One vector is turned by the same rotation once a tick. Each row is the vector after some number of ticks, and that number follows the row.
The counts run from 0 to 274.
[125 154 164  93 140 109 138 130 132 123 132 100 143 115 113 150 131 151
 142 117 125  74 124 153 136 148 137 123 150 120 220 151 158 138  73 153
 159 116]
60
[125 158  81 141 128 109 136 160 123 140 119 114 136  70  96 107 128 167
 156 124  85  98 168 150 139 155 100 140 133 104 109 137 119 124  66 155
 136 163]
158
[135 129 114 138 132 181 121 132 123 164  79 133 118 162 141 137 156 112
 158 143 166 108 145 138 151  88 128 156 182 109 173 104 150 127  77 127
 164 148]
236
[144 115 152 125 133 128  99 182 128 117  85 114 117 154 119 116 145 117
  95 174 120 110 151 166 129 165  87 124 190 131 157 122 118 148  95 136
 161 159]
266
[103 169 154 117 169  90 114 147 153 148 112 114 183 109 110 129 137 147
 152  73 158 113 136 124 103 113  84 145 130 132 167 138 144 132  81 117
 107 160]
104
[150 102 129 126 158 115 134 168 100 145 119 102 134 143 116 128 139 160
 167 141 103 112 103 137 139 148  80 103 152  88 138 105 130 127  81 185
 181 112]
22
[150 159 180 110 182 133 127 146 165 102  98 108 146 153 106 137 115 108
 134 106 180 117 122 134 122  90 149 143 145 129 182 117 150 156  98 104
  96 160]
89
[107 149  98 135 180 162 116 171 143 146 110 138 124 178 137 108 153  95
 145 149 120 150 131 159 178 123  91 109 160 119 137  90 135 113  85 153
 138 142]
222
[106 150 165 114 138 162 132 138 177 128  96 117 104 119 155 136 140 134
 126 123 134  86 117 140 143 140 166 149 171 108 141 137 140 170  62 166
 175 155]
46
[108 153 172 100 164  76 144 154 163 143 139  93 145 109 131 147 113 126
 110 136 140  99 107 159 135 143 137 119 149 124 151 122 149 155  77 152
 195 134]
56
[144 162 116  95 165 133 116 142 116 143 151 136 128 158 130 126 167 157
 166 134 109 122 119 142 193 116  95 109 159 108 185 118 177  98  97 152
 122 134]
215
[ 67 141 127  94 167 138 141 162 163 108 107  94 147 112 123 121 136 106
 142 134 106  91 129 179 125 163 117 133 175 138 160 144 142 134  77 155
 160 119]
65
[173 144  94 121 172 139 165 153 115 117 111 128 114 116 109 108 116 148
 174 129 129 131 116 133 173 100 137 129 105  80 115  99 157 124  83 185
 105 138]
179
[142 157 120 183 119 134 115 141 136 185 108 111 114 149 136 138 154 152
 134 153 115  91 131 130 148 124 120 141 160 118 116 121 130 126  66 126
 190 182]
1
[147  93 154 141 133 117 117 193 105 126  61 126 133 155 109 116 128 116
 118 155 113 121 130 157 122 146  79 118 143 110 170 112 128 127  78 169
 156 132]
269
[144 125 161  97 166 152 111 162 152 111 115 109 104 147 147 123 163 160
 136 138 107 111 107 131 157 166 110 112 191  95 117 118 133 169  96 173
 149 158]
28
[181 119 158 104 144 138 104 148 111 111 112 105 132 152 120 134 156 139
 115 151 150 120 151 150 124 165  81 109 186 123 195 121 125 167 103 138
 134 148]
263
[136 119 180 131 155 103 143 175 136 143  93 126 113 140 126 140 116 129
 124 135 122 115  81 132 156 121 139 116 130  87 136  94 142 150  72 184
 187 134]
39
[136 142 113 188 126 138 124 141 113 189 103 109 135 143 137 138 152 159
 162 133 119 100 123 123 137 120  96 140 138 110 126 118 128 115  54 150
 192 154]
3
[129 148  75 140 138 117 143 153 112 140 120 109 141  72  93 104 127 170
 172 121  94 109 166 151 136 150  93 132 120  99 117 136 117 120  67 166
 127 147]
159
[196 131 147 138 149  99 127 160 113 130  86 120 130 132  64 117  98 156
 140 122 149 120 143 108 123  87 120 138 123  85 132  98 129 145 101 115
  95 167]
134
[129 136 121 141 158  83 120 173 111 140 109 100 171 134  56 114 111 125
 156 118 119 120 157 147 101 127  72 124 135 129 169 121 111 110  90 101
 121 130]
114
[165 139 127 129 149 162 105 157 125  97  80 115 131 141  70  97 131 146
 164 117 122 118 173 128 116 128  96 138 159 106 154 128 110 145  96 108
  66 166]
125
[123 157 178 107 155 118 122 173 144  97  98 129 130 164  89 119 125 115
 125 131  94  93 120 159 147 133 127 114 137 125 213 139 154 112  81 136
 114 129]
77
[118 157 174  97 146  92 137 137 134 128 143 107 147 112 120 146 129 151
 131 115 124  83 113 148 140 147 133 116 135 125 213 144 155 138  68 161
 162 119]
59
[156 119 122 109 165  81 122 166 106 130 104  86 166 131  55 117 110 138
 165 130 135 116 153 138 101 105  79 135 154 117 157 117 133 118 114  97
 117 132]
116
[139 142 113 137 187 153 127 167 119 146 120 132 135 188 126 118 146  98
 151 140 148 162 116 151 176 106  95 103 138 114 159  80 137 120  86 158
 137 127]
224
[146 148  90 135 161 127 158 179 122 125 105 134 114 115 103  99 117 140
 160 142  94 124 117 145 173 115 131 127 105  86 100 105 150 111  73 188
 124 144]
177
[154 143 147 119 134 118 105 130 129 176 138 107 132 141 141 156 160 136
 111 146 186 114 152 140 141 123 108 132 191 127 177 109 142 162  97 112
 177 168]
246
[109 158 178 102 149  79 137 146 146 139 139 108 149 113 123 145 129 145
 121 115 127  90 109 151 139 148 130 118 135 125 193 136 154 138  68 165
 177 123]
58
[132 103 113 127 125 135 122 140  91 162  96 106 149 131 126 139 148 131
 160 143 153 107 155 153 119 134  76 137 172 118 199 119 135 124  77 142
 183 119]
253
[117 144 142  83 144 138 141 129 144 108 117  91 136 116 113 140 139 135
 152 135 120  70 138 164 130 151 145 142 182 125 202 158 156 136  80 138
 158 114]
62
[142 135 155  74 198 116 143 158 141  85 131  82 154 139 100 129 121 108
 140 142 154 121 113 166 128 138 126 108 166 131 180 113 151 151 104 133
 130 112]
71
[126 179 178 117 158 127 116 150 180 122 100 116 137 151 110 130 122 100
 109 124 164 101 135 138 128  99 154 149 158 142 161 126 144 153  97  88
 117 179]
91
[116 144 129 141 150 111 139 143 133 144  81  99 165 128  82 135 103 106
 161 117 165  91 146 139 103  77 140 167 142 129 180 127 146 120  84  87
 140 136]
98
[150 165 126 153 150  70 138 157 131 158 132 112 151  78  97 125 105 162
 132 111 150 133 149 129 127 133 108 126 107 108  98 106 107 164  78 144
 131 184]
149
[119 160 179  82 177  94 123 181 169  94 122 115 134 153 106 120 127 109
 104 148 115 109 110 165 147 139 125 111 167 132 169 130 155 139 109 129
 131 145]
74
[122 130 143 103 159 152 140 166 141  90  70 113 128 160  85 121 115  95
 149 142 115  83 132 159 131 104 144 148 165 120 193 132 158 115  90 116
 121 120]
80
[128 151 173  70 186  98 127 173 167  90 130  97 139 148 106 123 123 109
 109 147 128 112 113 168 139 142 126 115 177 133 164 126 158 147 113 122
 133 137]
73
[100 143 133 123 160  89 133 150 153 149  86  92 169 111  97 133 109 112
 155 116 164  97 137 139  99  82 122 172 162 125 141 124 156 128 100  88
 147 151]
100
[142 139  75 137 148 122 147 148 103 131 120 101 143  76  93 102 124 169
 176 118 108 115 162 149 133 147  98 130 117 100 124 129 115 129  70 169
 120 140]
160
[196 154  88 123 138 136 143 148 115 102 129 109  92 125  79 106 120 153
 140 171  93 104 160 157 172 138 154 121 146 100 129 123 133 130  96 141
 117 152]
172
[159 145  93 130 168 131 160 169 111 125 107 131 117 114 111 108 112 142
 172 136 112 127 112 140 175 106 130 130 102  80 110  97 151 116  74 190
 111 139]
178
[141 167  78 145 153 120 161 148 136 159 132 109 111 111 120 137 111 112
 146 164 139 106 134 159 178  92 173 145 136 112 104 101 150 128  78 136
 175 151]
192
[134 112 169 137 160 107 144 180 145 140  96 116 108 147 125 132 114 119
 117 148 116 114  87 136 152 126 142 117 143  87 119  93 134 155  75 176
 191 138]
38
[135 159 138 148 119 118 110 157 150 147  75 144 118 102  99 111 127 167
 133 102 117  98 159 111 128 110 123 159 139  95 104 126 127 144  76 126
 106 206]
139
